(in the rows, 128 means zero)
R: 3 groups of rows, each row roughly a mix of its group's hidden directions:
R (124 x 11):
[[117 101 127 147 115 148 188 140 142 186 135]
 [158 120  67 111 128 111 136 160 128  99 173]
 [124  86 154 167 115 131  83 108 122 136 178]
 [124 138 183 113 153  94 133 155  97 141  82]
 [147 192 150 140 179 107 118 124 130 109 102]
 [127  86 144  99 147 148 140 148 159 136  65]
 [ 93 149 144 118 137 193  99 128 133 171 137]
 [ 84 165 144  92 137 152  79 126 144 134  97]
 [128 115 132  92 170 120 131 172 157 130  72]
 [101 132 190 126 167 137 125 109 118 135  78]
 [137 106 133 105  93  96 181 136  75 131 134]
 [ 85 155 134 114 138 142  56 110 144 140 119]
 [122  80 117 118 133 169 143 132 187 127  95]
 [ 96  95 167 169 113 170 126  96 150 148 134]
 [ 89 151 102 164 123 137  67 133 116 152 152]
 [151 145 102 132 120  89 127 139  57 118 156]
 [ 85 128 163 144 114 152  87 106 160 161 156]
 [151 101 131 119 128  70 179 164 125 110 114]
 [121 111 117  90 112 148 116 171 119 111  63]
 [129 129 165 144 109 102 164 102  62 140 128]
 [129  64 165 122 115 127 153 176 106 125 119]
 [122 144  92 134 105 104  61 139 108 112 163]
 [ 96 158 116  90 100 119  67 133 123 101 144]
 [123  91 157 173 133  98 155 103  89 161 133]
 [151 140 144 122 138  84 164 158  71 110 109]
 [129 133 123 179 145 140 176 101 155 172 148]
 [133 109 151 134 169  79 183 150 146 137 112]
 [148 151  97  77 130 158 135 173 154 118  97]
 [158 101 128 101 110 106 178 170 103  98 119]
 [146  84 184 144 118 114 156 112  85 128 113]
 [154 119 164  88 108 108 126 172  86 114  99]
 [132 134 169  93 150 117 131 154 129 131  58]
 [133 157 117  84 120 168  97 162 143  97  93]
 [147 105 130  89  99 116 117 173 111 114  72]
 [170 123 159 125 106 106 133 125  60 113 149]
 [136 174 115 155 118 151  61 116 142 154 131]
 [110 119 129 120 158 161 115 109 192 147  87]
 [154 121 146 106 107 100 119 151  66 102  92]
 [127 116  99 174 115 160 146  88 152 116 174]
 [160 146 113 148 200 105 125 155 125 101 119]
 [131  78 109 161 137  98 128 102 157 145 177]
 [121 173 127 140 181 131  77 126 163 131 112]
 [140 143  77  95  82 117 119 172 141 117 151]
 [125 115 173 168 135 119 170  85 113 152 156]
 [145 161 121 141 125 110  58 142  83 123 140]
 [155 124 158  77 130 126 157 158 105 111  79]
 [132 153 160 114 111  90 146 149  66 124  99]
 [125  74 142 104 134 161 106 161 178 133 112]
 [134 165 108  99 109  85 122 154  74 106 112]
 [133 119  90 160 142 146 109  75 138 118 180]
 [106 139 120 109 155 183 121 155 175 152 100]
 [116 152  65 120 128 143  90 139 177 117 140]
 [108 161 117  78 125 154 138 170 127 120  78]
 [156  98 111 108 137 101 193 161 131 104 135]
 [153 104 121 188 149 106 167 100 147 154 130]
 [134 124 100 154 101 110  64 116 121 104 169]
 [110 101 135 124  96 130 176 160 138 181 101]
 [137 134 118  81 136 138 105 116 114  58  99]
 [102 140 105 164 115 146  91  76 144 151 163]
 [134 134 193 130 155 138 108 165 103 160 102]
 [ 89 130 183 123 142 123 149 147 148 147  75]
 [159 131  86 135  99 154 103 115 141  96 182]
 [143 136 106 180 126 128 139  84 127 123 188]
 [140 137 168 152 130 171 116 129 116 173  77]
 [103 140  82 152 146 153 134  82 177 142 129]
 [ 98 119 108 154 133 160 106 106 186 142 168]
 [ 99 130 110 168 145 167 121  83 175 144 125]
 [131 150 134  86 145 121 195 146 125 133  86]
 [106 170  82 135 125  99 136 111 147 129 184]
 [ 98 117 174 135 152 149 137 124 168 147  74]
 [141 161  88 111 117 100  70 153 110 105 144]
 [109 104 122 128 153 165 111 147 200 128 107]
 [120 167 143  70 149 129 155 152 151 137 167]
 [115  99  99 135  74 124 184 133 135 155 146]
 [131 114  84 154  94 148 104  88 120 122 178]
 [128 120  73 106  74 151 164 141 137 126 152]
 [131 122  99 131 152 150 187 138 176 165 128]
 [119 162 105  83 111 104 124 171  89 112  98]
 [ 89 124 139 152 137 144 140  78 127 170  82]
 [119  94 150 160 141  90 142  90  99 106 171]
 [130 182 133 119 127  83  73 143 132 100 129]
 [185 124 147 165 101 120 152 164  95 147 123]
 [128 140 105 189 111 148 119  87 102 119 167]
 [126 130  69 131  93 127 129 104 138 104 184]
 [127  69 133 116 133 164 149 128 185 127 109]
 [155 127 101 177 101 102 104 104 114 119 178]
 [158 109 147 115 101  98 165 152  72 109 146]
 [162 105  78 133 105 154 116 124 139  98 180]
 [159 103 133 132 171 143 171 130 178  99 112]
 [160 133 170  93 159 118 172 147 108 141  94]
 [167 102 122 108 120  84 160 165 110  88 115]
 [131 159  77 142 128 108  70 130 136 123 166]
 [108  97 180 136 137 144 188 111 131 157 128]
 [145 107 114  82 116 138 103 171 129  98  78]
 [161 131 129  89 125 113 102 170  92 106  83]
 [107 162 111 156 128  85 179 112  92 135 150]
 [121 155  96 141  85  96  94 122  84  94 140]
 [126 135  86 107 154 123  92 166 177 121 161]
 [ 84 142  69 134  97 138 150 112 164 108 126]
 [118 107 151 151 104  96 101  93  79  98 154]
 [130 144  77  76 113 153 137 167 160 122 132]
 [139 123 168  76  87 121 133 177 139 107 131]
 [ 97 137 155  97 158 126 114 144 181 153  88]
 [152 160  89 115 130  73 101 135 116 114 171]
 [ 96 150 142 109 120 100 177 144  74 145 109]
 [114 163 150  93 118 136  67 137 112 106  92]
 [135 116  67 135 100 128 137 104 135 105 184]
 [ 56 156 122 155  97 127 155 133 148 143 131]
 [115 115 149 145  86 104  95 126  65 114 151]
 [137  75  95 160  88  95 148 119 123 140 158]
 [133 138 147 108 160 140  67 166 131 158 160]
 [132 103 137  93 159 127 130 169 143 132  62]
 [145  87  68 151 161 136 137 140 144 115 163]
 [131 151  75  99 133 113  75 165 144 120 142]
 [120 152 126 114 168 158  89 122 165 145  77]
 [108 146 182 139 181 144  92 106 122 140 108]
 [105 163 110 146 149 137  73  97 168 151 135]
 [110 137 179 149 127 130 166  90 111 145  80]
 [106 115  88 136 122  64 162 119 118 144 160]
 [127 106 175  90 128 121 100 187 129 132 103]
 [134 142 137 157 167  92 139 111 122 175 178]
 [116 166 156 100 148 153 100 161 143 154  82]
 [143 102 118 175 111 117 174  95 111 126 173]
 [149  89 161 139  96 171 143  80 145 122 147]]
one row of each group, then the others: which group is each in?
[111 121  95 181 142 124 139 103 125 137 190] : V
[154 154  89 115  78  93 107 155 127  96 140] : C
[160 179 140 162 160 109 117 117  84 150 116] : A

[183 124  79 126 159 115 141 147 123  87 148] : V
[143 121 105 122  95  92 125 117  99  68 165] : C
[138 118 149 118  90  95 155 131  62 132 157] : V
[142 120  90  77  86 159 122 151 117  96 107] : C
[ 88 111 195 114 119 117 137 127  82 124 116] : C
[117 142 156 146 112 149  55 102  99 137 115] : C
[150 150 123 126  97 126  67 139  89  86 118] : A
[111 131 148  70 132 127 187 159 123 134 104] : A
[164 105 137 110 145 114 191 174 123 119 109] : C
[154 165  91 116 100 111 108  96  83 124 160] : V
[108 106 150  78 120 153 134 176 117 130  82] : A
